Rotation paths and how fast each direction turns (degrees each step)
Each turn is a multiple of 5 degrees from 10 to 175, or 0.
Each row of a path follows its step; steps can be skipped.

step 2: [  2 -19   6  17  -4   6   8  11  -2  -4   6  -1 -11   3   2 -13 -16  10
 -28   2   9 -22  -3  17  -2 -16   7   9  13  23 -18  10  -3  20  29  13
   7 -20 -14  -6  25  13 -32 -14  -1]
step 5: [  6   7  39   4   3 -30 -16  -4 -13  -9 -16   4  11  15  -8  -8 -15  21
  14  16  -5   8  11  16   4 -29  18  18 -10  -5  -2  26  -8   3  14  -8
  -9  -2  -1  -9  -5 -13 -16 -18  -1]
step 6: [-19 -29  15   6   3 -18  19  -1   9   7 -32  -2  -4   7 -15   0 -35  -3
  16 -11  -2  -1  18 -22 -12 -18  24  10  -4   2  -4  -8  -1 -14 -14 -10
   8  -4   8  -3   1 -30  10  -7  -7]
step 7: [-10  -1   6 -20  -9  -8  -3  11  -5  -5   8   2  -3  25 -16 -12 -23   8
 -13  26 -32   9  18   6 -28 -14  -8  16   1   8   6  14  -6 -13 -24  -2
  16   6  17 -20  15 -12  -7 -16   0]
step 8: [ -3 -38  23   6   3  -2  -1  -2   2   1  -3  19 -10   8 -17   6  -7 -14
 -20 -11 -10   4   0  -8   1   7 -11  37  -7  14   0   3 -15  15  -2  10
  11 -14  22 -17 -22 -23 -17 -13 -12]
step 9: [  2 -24   9   5 -36   9   3  13  15 -10   2   2 -10   8 -21  -8 -12 -16
 -27  -8   1  24  10   6 -14  16   8  -8  20  31  12   7   6 -16 -14 -25
  -5   3  -3 -15  -1  -4 -14  -8  -7]
step 15: [  9  -7  -4   3  -7 -24  14   2  24 -23 -16  18  -4   0 -11   6 -15  22
 -11  -4  -7  13  27   2  10 -25   8  23 -16  -6  26  14  -9 -15   0  -5
 -18   8  -5  -2  13 -12   1 -26  -4]
step 16: [ 10 -19  -7 -10  -4  -7  13  -5  19  -4  -8  10 -26  16   4  -3 -15  -5
   7   7 -13   6  -2 -18 -25 -20  17  -2   1  -9  12   4 -27  14 -33   3
  19   5  -9  -8 -24 -26  -4 -16   7]
step 18: [ 13 -36   1 -15  -7  12  17   2  -2 -19   3   9 -32  -6 -19  10 -10   7
 -15  -7  -4  -8   4  22   5  -8  -4  -6   6  23   7   4 -16  21   3 -13
   8 -30  -7   3 -17 -17 -16 -12   3]
step 19: [ 14 -19  10  23 -31  25  16  -1 -16 -18  -5   1 -14   3 -14 -10 -12 -24
 -16  12  11  -6 -19  14  -5   2  21 -11  19  20   2   6 -11  -4  -7  20
  21  18  -8   5  13   1   0  -7   2]
step 20: [ -5 -25  19   1  -9  -3 -12  -9 -24 -13  18  12  -6   5   8  -2 -17  12
 -13   1  14   8 -15  20  14 -34   4  -3   6   8 -16  20   1  -2  16   1
   0   0 -19  19   5   3 -40  -2   3]
[-6 -6 -2  3 -7 -4  0 -6 -4 -4  0 -1  5 -4  1 -1 -5 -1 -4 -8 -1  7 -3 -4
 -1 -5 -4 -7  3  1 -8  1  2  1 -5 -1 -5  4  1 -4  0  4 10  5 -5] -> 135
[-4 -3 -2 -1  7 -8 -1 -2 -7 -5  2  6 -3  2  0  7  0  4  0  0  0  1 -5  2
 11 -4 -6  8  2  0  6 -1 -5 -3  7 -5  0  1  2  1 -6  1  3  3  0] -> 145
[ 6  7  3 -5 -1  2  1  1  7  5 -1  4 -1  1 -2 -6 -7  1  5 -4  2 -4 -4 -4
  3 -8 -5 -1 -5  3 -2  0 -2 -8  4  0  2  3 -8 -8 -4 -1  0  7 -2] -> 70
[  9  -6   0  -4  -4  -2   3  -2   3   2  -2  -1   3  -1   0   8  -3   7
   3  -6   4  -1   3   1  -1   5   1   1  -2   6   3  -4   6  -7   0  -8
  -7 -10   0   5   4  -1   1   1  -3] -> 120
[  0   3   0   5  -3  -4  -3  -4   3   0  -6   7   4   4  -7  -1   2  -3
  -2   3   3 -11   3   3   0   3  -3  -4   4   2   7   2  -7  -6  -1   3
  -5   2   4  -2   7   8   4  -3  -3] -> 175

step 1: [  3  17  21   9  -3   4 -13   8   2  10  12 -13 -21 -19 -15  -4  25 -35
  29  12  -3  26  -8  11  11   0   6  18  10  15  -9  -3  23   2 -13 -22
   8   3  -9 -11   6   8 -13  -6  14]
step 2: [  1   3  -6 -11  19  -3 -16  22 -16   4   5  10   7  17  26 -14  -4  17
  -4  12  -9   9   8 -19 -22 -13  -2   4 -22 -20 -13  24 -12  15  -5  -9
   4  -6  19  -2 -26 -25   9  15 -17]
step 3: [ -9  27  29  16  16  10  -4 -17   5   9   3   3  -2  -6  -2  18  14   4
  -4  12  -7   1  -5  -5  -5 -12 -16  16  17  18  -5 -12  -1 -18  22   2
  -4 -12 -30 -17  -3  39 -19   9   8]
step 8: [ 11   4   0   3  10 -12  13   1  -4   9   7  -3 -10 -25 -15  -1   9 -13
  -3  13  -7   7  21  -5 -18 -21  11  -2 -25 -17   3 -14  -2  -4 -30   6
  -3   2 -40  18 -22   2  10 -28 -13]
step 9: [-22  -9   6 -26  -9  10 -12 -34  -6 -12  17  21   3  22  10   1  -2  34
  -6  -1 -20 -29   2 -14   0  -7 -13  12   9   6  11   3  -3 -13   3 -17
  -2   0  -3   9  14 -25   3  16   9]
step 10: [ 28   9  19  -6  -5  -7  22  -5  -3   7   8   5 -22   6 -16 -12  10 -23
  13  21   1  15   1 -11   1  12  23  -8  26  16 -18 -18   5  -7 -16   0
   8  20 -10  -7  -2  17   6 -31  10]
step 11: [-15 -30  -7 -32  14  -9 -27  -8   8 -13  22   7  24 -12  21  -9  -4  15
  -4  14   3  16  10  -5   1  -9   6 -12  -4   6   5  22 -20   8   2 -11
   6  -5  18  19 -19 -21   8  -3  -6]
step 12: [ 11  24  14  12  -8  15   2 -25  40  14  -6   4  -5   6  -5   7  17   0
   6  18   7   2  21 -11  -6   0   2 -13  25   2  -8 -20   0 -12   7  15
   7  19  -6 -16   5  13 -24  26  -8]
step 15: [-37  16  32  17 -12 -14   4   5  -1  16   9   3 -10   7   1  -9  14  -4
   3  -9   1   4   4  18  11 -21  -2  17   3   4   5  -3   7 -11   6  13
  17 -23 -10  15 -15 -29 -22 -22  11]
step 17: [-20  -9  17   3  16 -13  -4  20  10   8  14 -18  -8 -24  -8   1  33 -24
 -12  16  16   0  10   8  -4 -35  15  20 -14   3   5 -17  -8   7  -2   1
   7  -1 -14  -9 -21  19   7  -8   1]
step 20: [ -6  -4  -8 -17  25   4  -4   4  -3  -4   8  24  -2 -11   7  -4   5  33
 -12  -3 -16  33 -19  14   1 -17 -14 -18 -21 -10   4  22  -6  -2   4 -10
  -5  11 -15  16 -26 -20  17  -3  -7]
[  0   1   6   6  -8   6   5  -3   0  -1  -6  -1  -4   5   3   2 -11   0
   3   5  -1   2   1   1  10  -4   3   6   0   4  -1   1  -5  -9   2  -1
  -4   1   0   1   4  -2  -4   2   4] -> 120
[  3   2   5  -2   7   2  -4  -5   6   1  -6   1   0   3   0  -3   2  -2
   5  -4  -7   5   7   1  -4   3   5   1   1   3  -8   6  -1   8   7  -1
 -10  -6   2  -1   0  -2  -5  -2   0] -> 35
[  7   1  -4  -1  -1  -7  -7  -3  -1   4  -1   1  -4   0   4   8   3   3
  -6  -3   0   2  -3   1  -1   0   4  -1  -3   5  -3  -9  -1  -1  -7  -3
  -1   1   1  -2   4   6 -15   0   2] -> 160
[-11  -5   3  -2   1  -1 -10  -6  -2  -4   7  -1   4  -6   2   1  -1  -3
   4  -2   1  -4  -1   4   3  -4  -6   8   3   5   4   1   0   0   0   0
  -2  -7   5  -3   4   5  -3  -5   4] -> 175
[  1  -1   0   5   3  -1  -2  -3  -1  -1   1   6   0  -3   3  -1  -3   6
   2  -1  10   9  -2   1   6   0  -6 -10   4   0   0   2   0   0   6  12
  -5   4   3   0  -2   6  -3   3  -4] -> 45
[  2  -4  -3   2   6  -5   3   2  -9   2   3   1   7   3   0   3  -5 -13
  -4   1  -2   5   6  -1   1   2  -2  -1   1  -1  -7   7  -8  -2 -10   2
  -2  -1   2  -1   3   1   3   1  -3] -> 125
[  3   3  -4   0   1  -2  -5  -3 -10   2   4   5  -5   6   1   1   1   3
   4  -5  -2  -4  -4  -3   3  -2   8   3   5  -1  -1   3  -5  -2   5   6
   4  -8 -11   0  -3   2   4  -3   1] -> 60
